In the data rows, 128 means zero.
Each row of this table is followed by its label. One hidden rule gives the labels. It looks at one to three of the table's principal directions, none of them among the few with the most spread.
[118 111 135 147 115 106 106 111 120 141 138 137 121 136 90 107 147 135 130 137 120 119 137 125
 121 128 111 134 113 88 118 114 150 141 132 127 132 116 123 135 105 136 131 154 147 173 126 140
 129 97 140] 0
[121 151 164 90 128 174 122 110 116 131 86 129 163 70 174 160 169 108 115 138 130 120 175 135
 133 132 131 120 158 196 113 107 63 55 139 172 85 145 151 103 176 104 80 124 134 81 138 68
 135 151 126] 1
[130 140 132 146 77 121 108 114 106 122 122 131 142 117 91 104 141 138 138 145 118 128 137 140
 163 104 180 124 97 128 140 138 162 156 129 159 102 111 107 164 145 103 137 159 143 144 140 140
 137 87 151] 0
[120 177 125 115 124 152 114 102 149 99 141 137 131 150 168 110 145 146 138 111 107 168 87 126
 187 121 91 145 104 157 160 81 77 110 124 171 120 93 137 153 161 93 103 98 131 97 115 115
 142 142 104] 0
[97 140 116 114 226 152 195 139 205 85 151 95 136 186 153 151 79 157 121 102 111 121 96 70
 126 136 147 166 158 196 144 176 132 117 133 114 125 157 136 100 104 166 178 35 116 76 95 159
 100 161 80] 2
[112 113 121 124 140 97 117 115 137 112 138 140 137 169 123 83 114 118 155 130 111 137 118 126
 124 89 111 140 95 95 108 132 122 136 145 132 128 113 110 137 110 142 152 126 151 134 124 132
 139 109 114] 1
[118 166 141 111 145 175 143 139 138 131 111 96 132 143 145 170 135 99 105 142 115 112 149 79
 150 109 122 142 137 183 140 129 113 88 122 156 91 136 139 138 163 126 119 119 169 107 107 124
 141 104 108] 3
[112 109 93 127 154 85 137 144 164 98 162 145 156 189 114 67 93 114 176 127 137 127 97 139
 135 87 216 140 70 103 125 202 198 142 153 110 128 105 83 173 111 125 221 92 129 109 122 185
 145 82 93] 3
[96 115 101 134 187 106 153 137 188 127 175 110 99 168 126 114 98 175 136 122 113 94 92 98
 103 120 119 161 132 108 108 162 146 132 153 71 156 135 90 94 67 178 192 93 128 156 94 166
 98 105 101] 1
[124 180 154 115 104 135 90 91 125 131 133 152 156 133 132 106 198 171 141 120 80 148 84 139
 187 126 121 125 135 132 128 77 89 124 106 187 113 86 115 142 146 62 81 155 122 110 81 122
 118 140 111] 0
[100 140 104 116 156 97 139 155 156 156 152 73 106 186 139 162 101 126 130 150 118 86 44 110
 99 116 161 141 132 46 113 191 175 162 125 41 165 118 32 118 66 143 174 171 136 194 47 182
 150 55 84] 0
[132 147 71 125 136 141 171 154 156 81 128 72 111 118 127 151 40 82 138 159 103 113 143 94
 129 100 134 143 94 141 134 158 137 120 155 102 124 154 123 119 164 174 182 111 145 121 147 124
 107 85 149] 1
[118 107 130 150 111 107 115 110 118 129 127 148 126 130 95 91 135 139 138 122 127 137 141 135
 126 116 107 131 105 98 130 113 132 139 141 132 130 123 124 137 119 138 137 142 136 157 143 131
 137 110 141] 1
[154 122 136 142 97 110 87 124 90 144 126 148 132 132 114 110 153 107 144 140 142 130 130 158
 137 107 156 120 107 106 130 125 158 153 120 143 116 119 125 159 136 110 102 168 146 146 145 138
 142 119 145] 1
[158 160 88 99 148 126 136 161 151 112 158 107 114 121 191 137 90 136 127 154 118 111 74 127
 148 118 170 122 139 142 106 173 108 136 117 70 162 109 102 122 150 92 177 102 92 103 125 120
 106 141 95] 0
[153 58 151 123 175 116 118 150 81 174 129 114 122 171 146 151 126 38 140 134 172 128 154 132
 73 151 78 121 118 51 87 142 181 95 133 91 115 140 156 127 93 188 107 182 173 136 134 137
 156 111 110] 0
[147 114 95 129 107 131 149 142 121 122 134 66 102 107 136 176 93 60 136 151 139 112 139 112
 129 129 120 133 101 113 139 127 177 109 130 77 128 132 156 148 161 157 129 163 161 170 163 108
 121 93 159] 3
[117 206 78 68 129 159 160 179 183 85 121 84 132 102 178 170 72 124 120 166 92 135 80 103
 159 99 158 126 159 179 141 187 86 134 96 122 150 126 73 110 161 89 153 101 109 69 104 98
 124 149 115] 1
[132 96 133 127 147 125 159 153 130 134 118 149 128 112 139 118 114 161 111 108 154 126 149 134
 102 134 136 115 160 156 117 156 103 121 137 104 143 154 137 98 121 139 172 83 84 95 155 116
 122 173 113] 1
[118 169 122 117 136 152 120 124 137 115 127 120 137 142 147 136 130 118 140 126 109 139 98 119
 151 115 129 137 112 134 142 113 116 110 123 149 121 106 117 151 151 96 124 134 142 109 88 134
 146 105 92] 3
[128 97 146 139 113 111 117 108 113 134 130 134 127 139 105 119 145 117 131 121 134 129 147 131
 122 132 111 127 120 113 123 108 149 140 125 140 119 122 152 142 107 147 99 143 152 157 144 127
 128 129 154] 0
[130 121 151 147 75 123 109 116 98 141 108 125 136 111 80 133 158 123 118 140 127 122 160 143
 135 141 172 109 118 117 137 131 182 165 116 162 98 123 121 158 127 117 101 177 147 157 130 143
 137 98 177] 0
[124 106 118 95 127 90 146 141 153 101 133 144 157 174 148 104 100 107 160 113 126 147 103 150
 120 119 166 114 96 116 103 146 129 133 144 136 139 112 119 138 101 128 169 69 111 79 119 139
 134 136 106] 0
[118 124 143 153 104 123 115 108 114 132 118 145 134 119 83 111 148 155 128 123 124 133 141 136
 133 131 135 127 125 118 141 118 144 151 127 153 120 130 121 134 116 127 117 150 130 150 131 142
 130 118 150] 3
[130 103 133 119 160 120 130 130 136 125 119 132 124 136 150 131 121 116 136 115 137 133 133 138
 97 138 118 122 131 120 110 133 126 128 136 117 134 147 135 111 106 153 114 116 129 116 129 127
 124 156 135] 3
[131 180 94 124 120 163 153 127 134 78 107 78 130 103 153 153 66 101 135 153 109 140 119 101
 172 89 142 144 97 170 165 138 102 118 140 123 112 138 123 139 197 122 149 123 138 116 156 103
 131 99 128] 0
[136 136 130 101 133 139 121 135 138 116 132 158 135 110 154 114 136 138 121 126 122 148 150 136
 132 126 102 127 158 184 121 119 79 118 117 174 122 138 157 99 139 119 101 81 116 65 151 86
 111 204 144] 3
[118 152 128 143 128 151 138 128 136 134 125 101 118 136 101 155 136 123 114 138 115 105 135 88
 148 122 132 145 128 144 151 127 154 119 122 129 114 132 127 144 144 131 129 143 159 156 114 149
 127 88 132] 1
[128 121 101 125 199 121 163 126 160 84 161 96 132 193 160 112 69 112 157 121 115 135 82 92
 149 105 124 155 95 119 122 158 139 115 145 82 129 114 131 146 130 160 189 99 137 113 125 150
 117 110 71] 2
[117 136 133 128 142 123 107 114 124 116 102 126 135 145 118 119 121 104 142 139 96 147 116 125
 120 140 105 115 87 58 107 112 123 134 136 132 139 111 102 140 120 119 136 163 143 135 90 148
 148 79 114] 1
[139 148 109 130 125 130 162 119 137 94 140 89 124 148 149 151 84 109 113 107 91 125 117 110
 134 148 166 119 113 157 133 115 135 163 126 135 117 108 158 151 159 104 137 99 112 119 89 127
 108 121 137] 3
[121 120 119 130 129 112 127 130 136 129 138 138 124 125 124 107 123 147 135 131 129 121 123 134
 121 110 123 132 125 118 117 132 116 128 140 112 139 127 113 118 116 137 152 122 120 139 134 127
 121 123 119] 2
[102 141 121 132 118 127 136 126 151 119 139 126 131 129 94 119 126 159 125 131 108 126 121 117
 132 124 124 138 133 128 137 130 131 138 125 144 129 121 107 124 110 134 145 127 127 135 107 140
 121 111 125] 0
[120 126 104 129 132 109 151 144 151 103 130 112 123 134 106 110 87 149 129 145 101 121 119 110
 129 107 142 128 124 113 116 170 134 159 131 102 144 131 93 121 119 145 190 126 119 133 130 136
 114 111 130] 1
[124 111 126 122 143 106 119 128 127 121 120 158 142 141 145 91 112 123 154 121 140 139 127 152
 108 90 134 126 107 117 110 137 100 127 154 128 131 136 110 119 116 136 147 107 122 109 138 125
 141 135 109] 1
[159 120 100 120 150 143 129 163 127 118 120 120 100 73 167 134 93 112 121 150 147 126 160 135
 111 112 123 120 141 162 120 162 114 126 127 97 134 162 141 105 163 141 134 122 122 102 183 88
 111 174 156] 2
[134 130 108 108 147 126 180 174 163 110 136 93 122 119 130 156 86 167 103 142 113 113 99 106
 125 147 166 113 182 145 114 198 137 161 98 80 158 137 103 103 110 136 186 110 82 103 120 134
 91 160 116] 0
[154 92 129 146 124 115 133 125 106 140 154 119 100 131 118 137 121 116 111 121 137 114 151 114
 113 139 90 129 154 130 118 111 145 148 109 111 133 128 182 127 116 156 97 137 140 163 157 111
 101 160 160] 3
[127 175 119 110 98 124 76 131 129 133 141 151 163 132 112 112 174 113 160 172 135 116 82 163
 158 91 181 138 107 101 138 133 141 105 118 144 128 91 80 169 144 78 134 167 138 132 106 156
 160 78 78] 3
[128 155 151 130 125 139 77 107 123 139 128 181 149 137 115 91 194 149 137 135 142 155 111 155
 167 132 106 133 120 115 149 101 104 109 119 171 122 111 112 146 132 102 90 141 126 116 132 150
 152 133 109] 0
[127 62 176 112 143 89 112 100 88 150 128 150 162 178 150 113 150 87 159 96 138 132 141 155
 84 131 125 117 123 92 69 111 140 117 146 151 104 118 157 121 74 146 91 135 153 116 111 118
 142 144 114] 0
[143 127 88 148 108 138 165 156 135 106 124 98 105 74 102 147 71 126 115 142 135 121 158 117
 126 129 147 121 128 152 152 155 152 149 127 99 136 155 137 123 157 150 157 125 111 138 172 120
 97 127 174] 0
[169 109 101 133 109 115 141 145 118 117 156 72 95 165 120 165 84 50 133 164 127 95 146 95
 132 104 116 149 101 129 125 126 179 135 129 103 115 139 179 148 139 194 128 132 187 165 173 129
 107 102 164] 0
[109 110 120 123 151 107 147 135 154 116 144 161 138 155 126 81 113 162 133 113 132 123 127 126
 115 93 128 143 139 148 117 152 96 123 148 125 140 135 118 108 109 146 184 69 108 104 138 127
 129 151 98] 1
[131 124 148 158 94 141 105 120 90 159 125 139 123 110 90 128 158 131 128 128 150 125 156 132
 137 112 119 132 128 130 147 107 154 128 121 156 103 128 137 147 127 131 88 172 159 159 143 134
 136 108 145] 2
[132 113 131 151 106 111 123 120 103 135 127 113 124 137 103 120 124 126 139 130 119 118 129 126
 134 112 156 125 105 99 123 139 173 157 132 119 116 120 115 150 124 130 142 169 149 164 126 143
 131 88 142] 3
[79 101 141 127 160 111 143 109 160 128 166 163 154 200 105 71 130 140 157 94 105 114 157 104
 115 106 117 162 92 139 91 114 130 74 191 182 96 117 137 113 83 165 190 46 158 90 91 157
 124 81 89] 1
[118 121 100 95 204 143 180 151 181 79 128 114 139 139 188 122 75 123 143 112 132 147 115 116
 127 126 129 139 128 166 128 178 101 86 151 97 131 153 128 105 149 156 188 60 102 52 144 114
 122 168 93] 1
[150 98 152 165 97 126 89 121 74 171 115 156 111 75 92 120 167 137 118 129 158 119 181 153
 109 133 126 111 143 120 126 114 158 151 117 137 117 143 146 129 125 124 75 184 140 169 165 119
 122 141 182] 1
[142 134 104 146 81 166 172 136 109 108 93 99 104 20 152 167 79 141 99 110 157 134 170 155
 115 151 144 101 136 184 165 116 93 126 145 108 124 156 150 115 190 128 125 125 77 126 173 76
 119 145 172] 1
[134 107 98 121 156 85 142 142 161 106 129 143 99 181 122 108 93 123 131 112 95 136 99 119
 90 135 69 126 135 74 108 122 100 170 122 93 194 144 126 100 95 162 148 98 108 133 114 138
 119 173 143] 3
[107 125 133 116 146 112 128 113 153 122 140 140 149 157 143 110 134 135 143 118 125 130 107 138
 123 142 152 132 99 116 113 124 126 109 156 129 130 111 116 128 107 118 162 87 114 113 100 148
 134 104 94] 0
[141 124 118 114 116 112 115 129 129 109 141 147 140 142 138 99 120 110 147 135 129 143 127 147
 140 111 135 126 105 130 118 128 121 129 133 149 124 113 136 142 133 124 134 105 129 100 148 121
 130 139 129] 0
[74 157 108 145 119 125 156 106 188 103 146 116 123 133 100 109 126 215 128 115 111 117 79 110
 162 116 150 162 120 142 171 139 126 136 146 105 147 120 75 127 113 130 186 97 107 168 111 156
 125 92 111] 2
Which label does each new row get?
[119 134 133 106 154 142 141 130 143 117 121 131 145 135 154 138 122 118 129 119 132 142 123 126
 123 139 116 128 139 144 126 128 101 101 130 138 127 132 135 115 126 129 123 100 118 89 119 120
 135 149 104] -> 2
[133 118 130 138 94 129 141 142 114 128 105 126 125 97 106 133 120 140 111 127 134 148 150 132
 130 139 133 109 133 135 147 136 138 156 113 134 129 138 132 131 139 121 134 137 112 125 154 114
 131 143 159] -> 1
[81 184 151 125 143 153 92 104 146 126 107 169 171 146 100 93 177 167 154 132 99 154 101 125
 164 101 121 152 107 121 149 110 96 93 141 194 111 120 74 127 126 93 134 133 142 96 80 160
 160 89 76] -> 1
[123 119 139 137 119 124 125 119 121 134 111 122 122 122 113 133 140 136 126 120 117 130 131 129
 123 144 128 119 128 108 127 124 146 147 124 129 128 133 120 129 118 128 114 155 134 146 117 133
 130 124 153] -> 2
[157 81 132 110 160 88 96 141 108 170 186 152 125 180 151 106 149 83 155 140 139 90 135 139
 84 100 94 144 135 98 57 114 134 88 144 115 124 118 166 108 93 164 128 125 161 124 124 120
 110 138 89] -> 3
[151 124 148 120 120 157 131 148 95 163 112 113 139 90 144 183 149 85 113 132 160 112 165 139
 112 156 164 107 150 158 127 129 157 96 118 135 99 143 161 130 153 111 91 149 130 109 129 115
 127 133 135] -> 1
[119 157 109 123 128 141 148 160 154 117 128 105 123 145 111 134 105 128 116 153 103 113 135 89
 149 94 154 139 121 158 140 168 144 136 125 138 115 136 104 137 147 130 178 111 148 112 118 144
 127 97 126] -> 0
[103 134 125 147 157 120 118 120 146 140 163 155 128 159 109 87 129 172 137 128 144 138 102 121
 131 98 76 160 119 110 141 114 98 114 146 122 137 122 106 113 90 156 150 108 124 147 125 153
 128 109 75] -> 0
[114 183 117 126 82 141 100 120 144 124 107 157 130 71 98 119 163 169 109 154 110 142 117 141
 156 156 120 121 129 118 156 102 87 126 117 144 167 118 94 119 155 68 133 129 89 135 128 123
 138 119 143] -> 2
[159 96 112 117 161 103 132 154 123 131 145 137 120 147 170 112 102 111 148 127 164 122 112 146
 110 84 132 130 140 130 109 164 117 132 130 79 141 144 130 118 121 157 138 115 121 118 168 117
 122 175 109] -> 2
[138 110 140 124 114 128 145 127 116 121 129 118 129 126 126 143 117 120 114 112 116 134 154 121
 121 151 130 112 149 154 116 124 141 154 110 158 113 127 165 126 118 132 98 118 131 109 129 110
 108 163 164] -> 2
[165 113 70 127 135 93 138 167 150 107 171 134 95 154 135 99 78 123 146 144 147 109 92 133
 131 82 135 141 131 119 125 175 136 157 121 62 177 131 118 133 122 162 173 101 115 140 178 140
 110 159 130] -> 2
[128 122 154 112 150 133 108 117 119 145 112 148 144 133 146 135 161 106 129 123 135 138 133 144
 107 162 105 117 132 105 109 103 109 97 131 141 129 129 139 116 119 119 96 132 125 110 109 126
 142 139 113] -> 2
[126 138 148 155 79 133 75 104 90 152 116 155 131 95 72 117 178 131 134 143 132 136 146 148
 140 137 116 122 113 90 143 90 153 136 115 166 122 110 121 153 125 101 78 194 152 169 129 141
 145 93 155] -> 1
[133 73 173 146 118 98 98 107 70 175 131 143 137 154 107 115 162 107 146 115 142 119 154 142
 97 116 112 122 121 81 89 104 163 131 136 142 100 119 148 135 84 149 92 181 170 164 122 130
 136 108 127] -> 2
[140 123 186 129 78 139 72 78 73 153 86 183 148 63 183 99 222 150 118 90 144 148 180 192
 138 130 162 92 115 192 124 58 76 114 138 199 78 109 172 157 193 34 59 131 118 104 143 61
 152 174 153] -> 3
[146 143 109 95 143 161 201 170 136 139 133 42 127 104 208 235 81 80 108 121 142 93 114 111
 111 165 198 112 147 182 123 150 148 81 135 69 115 137 156 117 169 113 157 100 98 97 92 108
 105 114 92] -> 0
[94 137 137 138 182 140 139 138 154 146 95 137 124 146 105 137 134 147 127 106 114 138 124 97
 105 132 102 136 142 111 142 138 130 130 128 125 144 169 95 95 101 137 126 127 133 126 85 160
 133 131 126] -> 3
[104 125 135 164 93 104 117 118 126 149 119 150 110 113 62 94 149 208 106 131 118 146 113 125
 138 145 95 123 135 70 149 127 128 181 114 109 168 123 79 116 94 118 151 161 98 188 133 146
 134 113 150] -> 0
[139 136 144 117 122 144 129 138 114 132 136 152 141 113 138 117 140 163 123 112 124 148 144 130
 143 99 108 128 181 198 130 123 89 133 102 186 101 137 154 105 134 121 87 111 121 71 142 88
 104 208 132] -> 2
[144 124 117 125 125 123 105 123 107 96 101 160 148 117 149 80 105 88 165 132 134 151 164 154
 135 53 149 127 85 160 126 136 100 127 153 166 97 144 135 145 177 120 126 115 151 87 179 97
 146 145 146] -> 3
[178 159 100 103 114 144 127 150 112 122 132 42 101 120 186 216 98 22 99 166 102 83 120 119
 126 181 216 91 112 117 104 158 203 161 95 92 120 92 141 184 185 70 105 177 149 145 75 131
 129 78 166] -> 3
[97 133 141 148 123 128 128 101 140 140 132 133 120 119 103 127 154 179 109 111 114 120 113 120
 119 166 104 129 132 101 130 87 114 124 133 118 150 106 120 124 105 112 141 134 108 169 86 143
 127 97 105] -> 3
[107 152 93 110 150 127 152 139 210 73 143 158 130 119 118 108 103 184 120 122 122 140 95 132
 129 154 140 134 157 163 148 151 93 145 116 126 183 134 111 105 104 126 162 38 67 88 131 146
 104 187 126] -> 1
[150 94 144 159 86 118 111 122 82 150 121 136 121 117 92 122 148 111 130 128 156 126 168 146
 129 127 137 121 112 117 140 118 176 143 128 139 106 136 154 153 133 144 103 165 151 160 171 132
 136 118 170] -> 0
[158 109 105 127 145 120 136 161 122 128 148 114 107 139 157 127 100 113 137 136 154 111 122 129
 125 81 145 140 141 151 130 175 148 138 121 87 126 146 133 132 140 155 145 130 140 126 168 118
 124 158 125] -> 0
[138 136 115 136 99 137 107 136 115 120 95 136 118 56 119 126 122 132 126 156 142 133 153 152
 124 116 140 113 121 130 138 135 115 139 127 119 140 145 112 126 156 114 126 154 120 140 172 106
 133 130 161] -> 2
